(in the rows, 128 means zero)
Rows swapped in pairs by one turn or mirror: which row each one swaps with
Sagog: [142  92 158 139 138  96 111 116 130 137 152 111 100 110 120 105 129 120
 124 131 151  99 142 109 128 148 143 158]
lim: [109 102 133 145 145 125 130 115 128 117 160 115  98 122 130  96 160 145
 132 133 126 114 129 111 120 144 138 180]
Mozu: [160 116 117 126 120 125 135 124 125 114 170 133 117 101 128 102 130 151
 120 126 129 148 126  73 134 128 141 144]
mif: [150 123 159 129 134 121 147 121 114  96 140 114 121 131 116 139 160 122
  68 134 112 123 134  87 130 113 122 130]
Von: [142 116 145 198 129 140 128 112 125 114 137 126 107 119 118 115 175 139
  94 138 123 121 132 109 126 121 159 132]
Baze: [163 140 144 128 115 131 131 123 123 134  97 111 110 110 106 108 145 107
 144 123 101 130 136 147 123 144 111  77]
gofir: [150 132 139 175 106 104 155 124 129 123 101 151  88 133 113 125 128 141
 130 157 115 124 113 112 143 166 114 138]
zasi: [126 129 147 126 113 128 157 106  97 101 137 118 146 109 106 117 149 100
 130 119  86 127 148 127 127  98 137 108]
zimo: [140 122 134  90 136 132 135 118 120 120 114 143 115 130 125 140 167 144
 135 138  96 132 137  97 129 122  95 108]
ziba: [163 126 135 132  85 156 139  81 102 112 114 115 117 115 110 126 148 119
 137 117  97 158 141 132 119 130 127 104]
lila: [123 107 116 150 142 128 137 135 122 113 147 142  94 108 123  90 117 131
 122 138 127 154 106  80 144 141 128 130]
bik: [129 139 121 132 117 122 137 115 111 104 127 124 115 114 129 115 164 130
  54 135 109 127 152 103 126 154 133 118]
guga: [112 114 128 150 134 131 141 135 130  94 140 120 118 148 147 123 159 136
 122 113 119 139 179 121 157 132 106 133]
sesu: [123 166 142 125 125 133 107 155 111 120 117 110 120 113 145 114 139 123
 116 127 112 120 123 111 114 141 105 118]
vaf: [140 132 126 177 141 133 137 115 121 119 126 117 113 117 116  97 141 128
 135 136  77 127 143 147 128 121 173 138]
Meze: [142 113 131 154  79 140 146 104 116 113 115 142 118 108 114 102 134 128
 113 128  74 113 143 115 123 153 164 138]
vifi: [115 111 120 134 125 132 148 145 126  94 122 118 115 139 151 122 169 126
 139 111 142 127 168 111 144 133 131 148]
Kuga: [153 121 154 164 117 126 128 121 118 124 121  96 101 112 111 118 146 115
 108 131 157 124 142 105 124 152  74 137]
pomoz: [120  93 135 143 142 117 147 117 133 107 130 122  95 139 131 133 134 137
 118 119 173 115 152 105 127 160 147 147]
kikop: [124 110 156  98 141 100 135 114 120 126 125 132 108 128 129 123 139 123
 168 140 134 119 138  85 126 134 100 136]
gizok: [156 110 162 110 112 127 136 121 127 131 129 144 108 125 122 103 162 128
  76 130  87 126 127 118 128 151 104 101]
neza: [151 123 143 183 118 102 135 113 118 106 173 131 115 132 126 121 112 131
 129 138 153 131 139 113 132 113 116 119]
Zivi: [118 118 141 174 126 102 128 113 122 139 153  92 112 129 110 131 127 130
 129 133  98 126 151  97 128 134 155 101]
Sege: [144 111 138 157 116 123 139  90 140  83  82 153  89 136 115 131 137 155
 139 128 119 135 152 126 132 154 127 114]
sek: [124 116 136 140  90 116 122  91 138 132  97 152  98  92 127 129 150 109
 150 148 107 120 140 130 143 133 150 110]
koti: [133 101 122 136 123 125 133 115 117 129 125 130 118 134 119 103 161 120
 186 136 104 125 152 133 122 157 166 118]
lome: [137 130 110 129 102 118 138 114 114 111 156 113 116 121 135 116 141 123
 134 148  72 126 132 147 127 128  87 129]
biruf: [155 127 162 119 136 125 150 120 118 137  95 125 119 124 131 118 110 126
 172 124 118 126 141 143 137 143  98 130]
mal: [149 111 119 115 125 104 116 124 111 104 127 166 108 117 120 111 122 136
 145 142 144 129 142 157 126 160 159 122]
Patu: [122  89 140 127 131 151 126 109 117 116 154 107  99 118 124 119 127 113
 117 151 164 115 134 109 114 149 148 151]
dadi: [140  97 139 111 118 125 148 111 116 106 151 150 113 112 115 122 153 127
 117 130 159 131 122  78 123 169 107 121]
Bima: [134 108 139 144 135 143 134 144  96 109 169 107 128 142 134 102 115 135
 102 123 121 145 130 103 116 148 134 145]
Loz: [128 107 148 118 126 138 142 111 125 124 142 118 110 131 137 115 116 139
 149 128  89 130 134 144 131 169 179 123]
muf: [173 129 179 183 141 127 142 111 116 108 104 127 121 108 116 112 150 128
 123 124 122 127 121 141 134 168 126 131]
rugot: [142 108 173 123 104 112 119  70 124 103 121 125 101 119  97 130 140 133
 144 160 120  98 129 139 118 151 137 118]
Dusiv: [144 111 151 143 134 111 154 101 142 107 103 137 109 131 118 116 131 116
 131 112 129 146 183 151 148 150 113  96]
ligil: [132 111 124 119 120 136 134 150  99 104 135 119 137 116 126 105 156 114
 104 126 154 143 104  99 130 129 137 141]
Rodo: [147 135 132 120 120 132 143 150  91 148 145 127 140 119 138 120 131 127
 120 131 107 158 128 113 135 139 158 113]
tol: [146 127 139 126 124 125 145 116 118 111 151 142 108 110 111 108 131 128
 100 133 125 139 145 196 130 132 142 130]
monu: [160 141 155 156 118  80 115 117 116 137 126 143 127 125 120 110 137 143
 125 148 104 156 144 132 147 119 145 105]
Gelep: [133 124 114 111  99 114 123 122 125  94 138 116 106 120 115 116 155 113
 102 141 138 128 144 150 127 128  80 141]
tevu: [167 124 139 156 124 108 127 127 136 129 116 159 109 129 135 105 146 114
 109 124 117 175 123 130 164 137 143 128]
givi: [122 138 137 182 121 119 138 114 116 108 167 129 120 119 118 113 136 138
 168 140 134 129 124 105 130 162 150 127]
Gal: [133  99 147 152 120  80 138  97 110  96  94 129 113 151  97 120 154 164
 131 126 131 119 135 117 125 142 126 113]
sevif: [150 107 173 154 112 111 119  83 118 134 118 153  97 112 104 144 132 152
 108 159 137 136 142 138 128 142 117 133]
gigag: [142 131 130 182 111 116 143 117 122 115  97 136 117 119 127 117 140 132
 128 131 127 119 153 130 129 145 186 103]
Kef: [118 126 158 142 121 134 118 105 115  88 122 103  92 124  96 117 152 148
 124 143 132 103 127 136 100 146  86 126]
figi: [130 115 175 163 146 134 153  85 143 114 150 136 107 123 107 106 112 123
 116 113 120 152 162 125 125 138 107 127]
big: [117  91 138 166 107 110 137 109 118 122 125 135 108 106 108 129 139 123
 112 124  73 125 133 119 133 134 174 114]
Runuf: [148 150 148 155 119 107 131 111 142 139 120 133  83 108 116 126 150 135
 110 156 112 159 148 106 164 150 111 137]
Tunob: [163 155 147 143  96 138 133 107 124 118 118 120 120 113 131 133 177 124
 105 140 105 112 153 157 127 135 106 120]
fus: [135 134 166 148 153 121 136 135 119 134 133 136 113 124 127 124 149 120
 112 123 146 165 136 129 141 146  86 100]
zibon: [132 110 114 170 142 118 133 104 111 149 138 133 101 120 119 123 126 121
 111 124 151 126 130 105 119 123  87 117]
Budop: [121 125 162 100 112 150 137 115 118 114  97 136 118 103 119  77 140 136
 102 139 105 132 119  98 127 136 111 116]
vepir: [109  90 132 124 134 138 123 117 118  75 106 131 112 124 128 133 162 118
 123 125 133 113 160 104 142 140 138 154]
rul: [121 108 119  86 120 120 128 120 103 117 105 146 120 107 118 113 125 132
 107 137 134 131 119 128 126 134  93 149]
tir: [130 116 143 134 137 112 141 115 117 106 112 142 111 125 102  88 140 130
 177 145  84 129 131 156 122 135 110 121]
Nol: [124 107 147 158 115 111 132 122 113 125 126 124 115 112 124 125 115 122
 108 140 151 128 134 129 133 133  61 137]
bul: [143 112 144 107 123 113 122 120 123 100 135  95 100 122 112 117 160 120
 162 128  89 123 141 116 130 157 165 109]
pifo: [132 110 135 131 121 121 134 117 117 107 135 137 116 112 109 106 132 131
 113 135 151 127 133 187 132 151 168 115]
sov: [120 108 160 128 118 151 151 116 107 115 147 124 129  98 146 104 136  97
 132 124 105 100 116 119 112 122 155 132]
Kose: [144 128 140  82 116 111 134 110 119 113  95 115 110 120 124 126 115 136
 122 134 140 129 121 118 133 101 130 140]
setu: [178 103 151 126 120 124 143 113 113 127 169 103 123 109 115  96 148 120
 126 126 111 136 120 110 116 107 147 143]
duf: [158 146 143 127 111 142 155 103 136  91 104 131 115 114 100 114 150 128
 147 121  98 137 150 144 117 131 105  91]
zod: [128 105 119  98 106 119 119 113 116 112 113 121 120 116 123  99 163 133
 153 132 116 132 130 162 132 137 167 126]
par: [125 118 162 130 119 146 138 107 125  92 135 112 107 131 122 123  96 134
 118 147 137 106 151 109 118 149  96 157]

rugot pairs with kikop
Rodo pairs with Von
Patu pairs with koti
tol pairs with guga
Nol pairs with duf
ziba pairs with zibon
gigag pairs with ligil
Mozu pairs with big
Runuf pairs with gizok
Meze pairs with lila

